In the rows, zero is written as 128.
One hidden turn or mirror swaps the rows below in pairs. Which row is each named row swapped with?
The rows were stretched afterwards, more along some directions than others.
k_83: [123 166 124 102 114 122 135 137 151 116 125 153 167  74 141 145  91  98
 165 132 111 111]
k_122: [127 126 134  97 116 120 131 122  96 128 144 137 124 166 108 127 147 129
 152 144 127 129]
k_973: [121 124 130  99 113 104 131 121  94 131 137 134 123 173 108 122 146 124
 160 150 132 133]
k_363: [143 120 136  97 116 115 114 123 113 127 141 143 107 155 100 120 149 130
 155 148 132 117]
k_211: [105 137 127 146 108 108 132 174 119 112 126 120 159  83 144 134 119 110
 128 117  82 127]
k_563: [127 165 103  99 115 118 135 127 157 109 126 144 154  92 151 134 112 106
 148 135 106 100]
k_6: [161 116 112 118 119 134  97  88 154 151 138 119  70 157 127 128 151 167
 111 137 163 125]
k_640: [166 123 116 125 120 137 103  96 160 144 141 128  72 148 106 134 146 163
 108 135 159 116]
k_862: [160 130 107 124 117 139  99  96 146 147 129 120  83 145 115 134 151 171
 100 138 149 125]
k_266: [126 120 129 107 124  97 137 134 111 128 147 135 127 164  94 113 151 133
 153 147 123 120]
k_924: [114 162 110 102 127 129 145 125 144 102 130 143 160 103 149 128 121  87
 140 130 101 105]
k_837: [137 114 163 144 163 145 136 163 135 145  98 148 138 129 126 138 128 113
 131 131 142 106]
k_222: [129 168 114 105 117 126 140 134 164 115 130 147 159  81 147 141 109 113
 148 132  99 102]
k_645: [136 120 136  95 121 120 125 119 109 129 139 143 119 162 103 117 147 133
 154 144 137 124]
k_362: [ 97 140 124 146 113 114 134 176 109 134 116 116 168  89 143 141 131 117
 124 130  92 137]
k_789: [130 120 132 108 129 112 128 125 115 127 147 132 108 180 100 114 164 135
 144 142 127 124]
k_751: [ 97 146 124 144 114 118 120 174 109 121 120 104 151  96 145 141 128 114
 125 122  88 146]
k_109: [138 138 137 154 148 130 164 147 166 113 136 149 149  80  93 151  80 134
 123 101 113 139]
k_208: [129 118 160 137 170 147 145 159 126 134 107 151 160 120 132 129 127 112
 119 126 124 112]
k_427: [133 112 156 135 171 136 147 163 129 132 104 155 152 128 125 125 122 109
 131 132 133 106]
k_24: [111 130 139 144 112  93 123 184 114 107 110 125 161  98 127 125 122 111
 141 116  95 130]
k_847: [ 95 135 124 145 115 107 141 161  98 123 124 116 184  93 143 137 128 109
 125 120  80 137]
k_275: [138 143 139 146 153 132 160 165 183 109 131 158 134  79  84 137  82 140
 119  94 111 141]
k_967: [169 116 117 116 120 136  95  87 158 153 136 122  69 154 120 133 152 169
 120 138 163 121]
k_349: [135 149 126 141 147 142 163 143 171 105 136 154 138  79 105 142  83 128
 111 103 116 141]
k_926: [126 122 142 104 125 127 132 129 105 140 140 145 125 162 103 133 154 132
 151 148 132 125]
k_730: [127 117 149 150 176 141 150 154 126 133 106 138 161 127 135 125 138 112
 111 125 110 111]
k_934: [104 137 132 147 119 122 126 178 123 129 111 124 162  74 140 125 118 111
 125 115  97 131]
k_985: [173 111 123 119 126 134  88  85 155 144 140 127  63 150 112 128 148 156
 114 137 167 122]
k_555: [124 116 131  98 120  95 136 128 108 138 148 147 132 159  93 120 137 122
 162 147 136 137]
k_103: [137 103 161 141 162 129 135 154 130 149 109 146 149 124 141 126 127 114
 137 127 140 112]
k_338: [ 99 131 120 141 116 109 127 171 113 124 116 122 161  80 145 129 121  95
 124 133  99 132]
k_584: [162 120 105 123 122 140 100  90 163 145 136 119  72 140 124 126 144 156
 110 140 165 120]
k_774: [144 132 124 146 161 136 146 153 196  96 139 147 119  81 101 131  85 123
 114  96 113 125]
k_227: [169 115 115 123 117 135 101  85 152 151 140 118  70 152 126 136 144 163
 114 138 161 124]
k_670: [129 147 136 156 153 122 158 159 175 109 131 144 144  78  91 131  91 132
 119  96 108 143]
k_428: [123 115 134 105 120 102 131 128  97 131 147 139 126 176  99 117 162 124
 145 143 128 125]
k_416: [137 127 131  95 114 117 132 128 117 128 140 145 115 162 101 119 144 142
 157 145 131 121]
k_282: [163 126 112 121 117 143 105  80 155 145 140 126  79 146 125 137 151 161
 108 138 155 121]
k_198: [150 137 130 148 144 139 150 147 175 100 134 146 116  82 111 131  74 122
 119 101 122 141]
k_80: [172 119 121 115 110 145  87  93 157 144 135 130  58 149 123 128 141 158
 120 136 170 115]
k_37: [100 139 122 144 110 106 121 175 122 126 116 116 165  74 138 125 122 116
 121 121  92 140]
k_237: [128 123 137  98 120 114 132 131 104 131 135 145 119 172 101 124 153 135
 155 140 135 128]
k_474: [171 118 115 114 111 133  98  90 153 143 136 133  69 151 123 127 141 165
 113 131 162 114]
k_539: [129 178 110 108 128 142 146 131 159  98 129 143 161  81 141 132 112 118
 138 126  91  99]
k_126: [140 137 139 157 151 134 158 158 174  97 137 149 131  80  99 140  82 130
 111  96 108 132]
k_137: [164 119 109 119 119 145 100  86 152 150 132 121  65 152 128 133 139 157
 115 142 164 121]
k_19: [139 150 130 143 145 134 156 155 173 100 126 157 129  78  94 145  83 128
 116 105 116 135]

Swapped with k_584: k_237
Swapped with k_934: k_670
Swapped with k_266: k_474
Swapped with k_24: k_774
Swapped with k_730: k_83

One hidden turn or mirror swaps the rows below in pairs. Which row is each named row swapped with?
The rows were stretched afterwards, more along some directions than others.
k_881: [ 57 121  90 137 163 136  99 109 157 119 169 142 115 153 130 137 105  99
 105 210 101]
k_920: [119 117 106 121 152 143 119  95 155 178 113 144  84 168 157 153 113 115
 120 134 147]
k_878: [ 55 120  91 144 146 135  97 124 155 105 171 142 115 156 125 151 113  93
 110 214 100]
k_245: [125 120 160  98 103 146 130 109 109 119 143 114 129 145 136  84  93 185
 144 104 127]
k_71: [ 44 101 132 151 139 108 119  89 170 105 150 100 127  95 133 156 116 122
 141 223 144]
k_939: [ 53 120  85 145 159 144 108  96 159 109 166 139 106 157 127 146 100 102
 104 189  91]
k_200: [126 131 163 106  95 139 134 107  95 111 146 118 125 140 111  87  93 191
 139 111 123]
k_407: [128 124 113 116 160 149 118  90 164 192 110 138  72 170 159 150 119 127
 129 121 148]
k_880: [ 50 104  80 153 152 126 100 113 165 115 161 128 108 152 121 136 110  90
 107 219  98]
k_310: [155 141 163 100 138  95 146 173 143 151 125 125 112  75 130 123 152 128
 135 135 122]
k_743: [ 95  96 122 112 170 105 123  90 166 163 140  76  76 115 168 134 132 148
 133 150 113]
k_802: [129 117 125 113 155 142 126  82 159 174 117 150  89 174 155 142 105 133
 128 116 151]
k_123: [137 129 133 121 159 157 125  94 168 177 110 148  80 162 158 133 111 124
 115 114 158]
k_922: [ 70 109 105 152 139 123 104 105 145 114 167 118  76 154 133 123  94 118
 100 194 101]
k_120: [131 111 151  97 126 100 136 128 112 123 124  94  99 134 112  97 120 172
 101 131 118]
k_953: [143 130 155 104 144 151 135 102 143 139 108 131 114 100 137 166 119 142
 160 123 142]
k_169: [ 58 114 120 139 141 117 115 127 138 113 159 108 148 102 130 153 122 109
 129 235 143]
k_725: [123 119 149  98 120 111 116 142  86 116 140 117 122 141 123  99 112 157
 104 150 121]
k_469: [ 73 113 133 156 135 104 125 118 168 109 148  99 137  83 134 149 127 111
 151 231 158]
k_184: [139 134 164 109 141 165 141 124 130 118 110 123 123 108 139 138 108 144
 161 131 147]
k_359: [157 137 170 100 128  94 143 172 137 141 123 119 106  75 123 107 145 139
 137 136 125]
k_331: [127 127 120 104 152 162 123  89 165 179 100 149  79 182 147 151 121 136
 117 108 146]
k_666: [146 126 129 116 147 149 123  94 149 174 117 144  67 167 150 141 113 134
 117  99 139]
k_591: [130 118 157 104 123 117 129 116 101 117 127  99  90 133 120 100 118 169
  98 130 125]
k_117: [131 130 167 108 149 161 133 105 141 137  97 125 119 113 141 146 116 140
 150 132 155]
k_989: [109 132 122 124 155 123 125 114 177 178 119  96 125  96 136 125 161 133
 152 167 136]
k_963: [139 126 158  90 134 116 129 135  91 130 139 108 100 137 129 110 123 163
  98 129 127]
k_333: [118 133 138 119 155  93 127 131 182 157 127 104 132  81 122 127 174 128
 136 174 134]
k_98: [ 79 122 140 146 117 114 117 104 135 101 161 111 143 100 126 136 100 135
 132 212 155]
k_188: [154 140 167 100 138  97 143 166 146 149 125 119 104  82 134 121 153 141
 141 132 116]
k_448: [127 134 143 105 159 166 135  96 146 145 108 120 122 104 148 156 111 148
 161 125 139]
k_466: [127 120 109 108 164 158 131 110 143 178 104 132  69 170 154 148 123 127
 118 111 133]
k_390: [ 92  96 124 111 167 117 128  87 169 153 122  75  68 107 157 125 136 157
 127 142 112]
k_615: [114 115 123 123 101 124 125 142 113 139 148 107 138 134 154 104 103 123
 153 156 118]
k_65: [105 108 119 124 104 119 125 147 115 141 145 105 140 137 153 105 112 120
 149 164 125]
k_831: [ 56 120  79 140 147 147  98 112 140 120 172 132  99 163 133 141 107 103
  99 192  93]
k_81: [ 87 125 138 142 134 125 118 123 155 125 145  93 129  86 132 139 132 121
 130 216 166]
k_259: [139 133 141 105 143 165 136 119 130 124 113 126 138 106 142 156 111 138
 158 135 121]
k_458: [ 58 121  92 136 135 139  99 105 126 107 174 137  99 173 121 138  91 120
 103 190  98]
k_368: [ 61 112 121 150 112 126 104 109 137 102 169 110 146 106 134 145 103 115
 138 233 146]
k_900: [ 98  86 133 112 156 104 129  96 177 162 125  66  71 114 161 101 123 169
 127 144 123]
k_395: [132 118 130 119 143 151 121 102 162 169 115 149  85 173 158 148 114 126
 133 119 156]
k_69: [ 68 118  99 134 145 142 101 107 138 106 166 144  93 155 132 137  85 114
 101 183  90]
k_330: [ 61 118 110 139 153 150 110 103 164 108 158 132  94 150 129 143 115 117
  95 196  94]
k_795: [126 115 131 125 152 157 128  78 175 169 106 132  75 168 157 150 120 134
 122 123 139]
k_852: [128 118 168 114 102 129 129 118 104 104 148 104 113 115 121  70  96 182
 151 119 127]
k_768: [ 47 112  94 147 137 131  95  83 170 112 168 131  93 167 126 140  97 117
 102 203  98]
k_782: [155 133 169 102 141  95 143 169 146 143 124 122 105  76 130 116 146 133
 137 132 117]
k_650: [137 113 165 114 147 142 134  87 147 145 114 115 103 110 154 147  98 151
 163 124 147]
k_134: [117 128 120 119 146 108 131 142 148 159 117  96 137  91 120 121 173 124
 152 166 145]
k_378: [ 64 113 134 140 138 124 121 131 150  99 147 101 136  88 138 134 115 121
 126 220 160]
k_255: [ 89 114 152 144 116 107 123 120 155 105 160 109 134  80 142 135 110 136
 133 213 156]
k_824: [133 107 134 116 145 149 128  98 158 166 108 144  73 169 149 126 102 138
 124 107 150]
k_447: [128 121 153 114 133 150 141  83 135 118 121 103 106 112 132 151 100 163
 161 116 134]
k_504: [ 94  90 128 106 162  99 124  97 165 160 130  91  84 112 164 130 129 158
 140 144 116]
k_274: [112 120 126 119  99 124 125 150 107 139 147 106 139 143 151 105 115 132
 149 159 121]
k_89: [139 117 163 120 147 134 141  95 153 116 103 110 109  95 138 146 103 147
 158 127 144]
k_327: [107 109 114 122 101 116 128 140 117 141 140  99 135 132 148 106 111 126
 159 160 121]

Swapped with k_378: k_89
Swapped with k_310: k_615
Swapped with k_768: k_331
Swapped with k_650: k_169
Swapped with k_989: k_200
Swapped with k_878: k_395

One hidden turn or mirror swaps the rows below in pairs. Which row is each named row swapped with?
The rows were stretched afterwards, more along some directions than others.
k_682: [135 164 147 171 117 122 110 122 132 110 174 120 147 158 137  97 170 122
 129 122 137]
k_393: [147 157 149 126 143 113  91  98 134  96 159 107  91 153 162 155 135 116
 158  94 126]
k_124: [144 186 135 160 110 118 152 112 169  86 154 151 109 127 129 137 132 126
 142 114  86]
k_888: [161 183 164 158 106 103  66 102 141 103 185 104 129 182 114 152 144 104
 143 113 114]
k_434: [138 175 121 142 109 104 140 131 151 134 121 114 133 120 127 135 113 177
 152 119  92]
k_152: [176 184 150 145 119 125 159 124 153 116 135 133 118 111 136 132 131 129
 156  90 107]
k_433: [173 168 159 167 104 153 127 123 161 102 168 122 141 128 136 120 151 106
 154 130 165]
k_85: [138 166 119 151 102 109 135 135 155 131 120 118 130 127 132 136 114 167
 153 109  84]
k_848: [156 163 150 134 110 120 120 121 188 112 143 111 119 164 148 113 155 123
 149 143 129]
k_342: [174 186 161 150 151 105 100  94 164 109 185 130 118 140 131 167 125 115
 178 144 104]
k_25: [150 181 170 116 125  73 118 114 117  68 146 107  80 147 144 131 138 136
 129 109  94]
k_860: [160 142 169 125 138 113 113  96 138  82 155 110 136 140 117 148 133 128
 134 156 138]
k_931: [142 162 126 165 132 115  71 112 135 117 178 134 146 177 118 121 150  94
 148 124 124]
k_654: [144 162 144 124 150  80 122  88 127 100 141 127 129 112 144 136 107 178
 150 116 126]
k_624: [131 156 135 150 137 122 124 140 162 116 168  99 117 127 152 126 142 125
 151 131 121]
k_284: [157 170 167 149 128 103  79 106 135  72 163 100 109 146 136 137 151 120
 143 129 132]
k_51: [143 210 140 182  73 138 115 108 161 101 140 119  89 180 131 142 151 105
 148  80  80]
k_32: [167 145 173 117 133 109 116 102 141  82 165 115 138 147 114 154 134 122
 135 160 143]
k_235: [133 173 179 146 148 121  86  80 122  89 150  92  92 149 144 146 139  86
 150 117 112]
k_59: [170 162 166 170 141 119 121 110 148  97 191 105 121 136 132 135 153 119
 151 122 113]
k_755: [153 188 149 120 121 111 121 109 139 103 187 134  76 150 122 153 115 111
 146 113  84]
k_53: [159 169 164 138 143  96 118 110 156 123 179  91 131 162 107 165 140 130
 164 179 126]
k_864: [124 193 117 148 116 121 115 130 155 130 130 108 100 168 137 125 135 125
 141 114  90]
k_753: [158 173 153 148  82 109 132 129 143  81 153 160 107 161 145 124 124 118
 136 110 112]
k_402: [138 161 164 157 120 148 131 108 151 119 121 108 119 159 120 113 151  92
 147 129 115]
k_534: [141 194 162 169 115 165 152 113 140 110 170 132 123 127 111 131 140 103
 131 109  88]
k_3: [163 200 183 156 104 140  82  95 137 114 190  91 127 180 124 122 166  81
 140 113 160]
k_306: [119 202 125 136 105 116 119 126 146 120 124 112  92 160 138 131 130 132
 137 105  85]
k_18: [159 199 171 153 108 135  78  99 135 108 199 105 120 181 123 126 159  81
 140 109 149]
k_470: [157 188 146 142 116  93 135 136 168  87 170 120  86 151 128 138 123 131
 130 141 112]
k_236: [126 171 151 141  83 113  90 118 135 130 143 110 111 205 127 117 158  89
 151 132 148]
k_88: [171 192 185 160  93 143 127 100 133 110 138 110  92 142 142 142 136  94
 148  90 104]
k_511: [137 142 145 147 118 127 135 105 148  91 123 109 100 145 146 112 126 145
 137 138 112]
k_890: [139 177 161 150 129 116 137 120 149 101 159 100  96 110 172 123 131 136
 151 107 120]
k_747: [146 197 152 150  67 146 142 136 147  73 149 146  94 162 122 141 135 125
 123  93  78]
k_587: [117 190 111 150 112 121 119 134 157 125 124 112  98 168 140 124 134 130
 135 112  77]
k_678: [147 176 109 154 102 111 149 132 159 137 112 143 123 121 141 146  99 169
 163  92  69]
k_23: [139 162 135 152 122 127 135 122 124 117 132 124 120 157 141  99 150 110
 144 110 117]
k_34: [146 159 181  92 130  88 132  95 133 115 130 110 105 119 116 154 127 120
 148 154 120]
k_574: [ 99 153 134 117 182  92 136 106 140 104 128 102 118 114 141 128 121 152
 127 151  85]
k_594: [166 176 157 130 107 124 129 127 127 101 159 124 110 140 120 165 148 127
 144 110 105]
k_348: [137 159 158 153 108 131 143 106 159  84 122 124  87 110 173 109 125 136
 127 102  94]
k_912: [180 180 135 165  74 131 131 144 161  90 165 145 108 168 139 128 148 135
 155  92 115]
k_739: [106 151 132 126 168  93 140 111 145 107 128 108 122 115 135 129 119 149
 128 160  89]
k_619: [113 197 122 123 121 110 131 124 138 116 117 114  97 149 137 135 122 151
 139 109  82]
k_932: [141 171 144 166 123 114 134 136 167  97 154 108  97 115 176 127 130 142
 156 108 109]
k_975: [116 154 134 128 171  78 131 117 153  96 138 102 115 122 137 130 120 156
 126 166  92]
k_251: [142 172 138 160 120 129 138 146 163 118 167 108 114 112 152 125 135 130
 158 117 121]
k_870: [158 185 148 129 118 137 146  96 153  84 123 113  92 102 163 122 121 140
 158  83  80]
k_872: [159 143 173 116 140 107 107  95 139  76 160 102 129 142 121 147 136 123
 131 155 138]
k_452: [115 164 130 135 164  90 144 122 153 103 138 109 115 113 135 131 119 157
 127 159  84]
k_107: [154 208 171 120  93  92 120 130 143  77 171 138  80 173 108 151 131 112
 142 118  99]
k_343: [152 178 157 170 107  92 100 132 143  78 165 100 104 185 149 123 156 125
 142 102 126]
k_15: [150 197 126 155  84 128 137 126 132 121 162 157  92 159 116 171 103 124
 156  94  74]
k_76: [145 166 118 129 102 110 154 125 147 127 104 143 117 125 141 150  96 170
 157  95  74]
k_698: [153 150 140 163 115 108  80 107 182  84 136 126 118 188 162 127 142 129
 161 140 113]
k_158: [133 170 131 153 134 102 118 104 136  80 167 115 122 149 142 122 121 143
 154 121  94]
k_385: [137 184 133 122 101  97 115 106 134  88 121 168 110 150 135 128 106 138
 142 100  94]
k_308: [158 197 166 156 107 138  85 100 133 118 193 102 131 178 117 122 158  85
 143 116 156]
k_16: [143 169 135 169 121 127 116 115 167 128 135  95 106 174 129 120 139 107
 132 127 102]

Swapped with k_739: k_306
Swapped with k_393: k_654
Swapped with k_624: k_434
Swapped with k_511: k_755
Swapped with k_932: k_678
Swapped with k_433: k_888

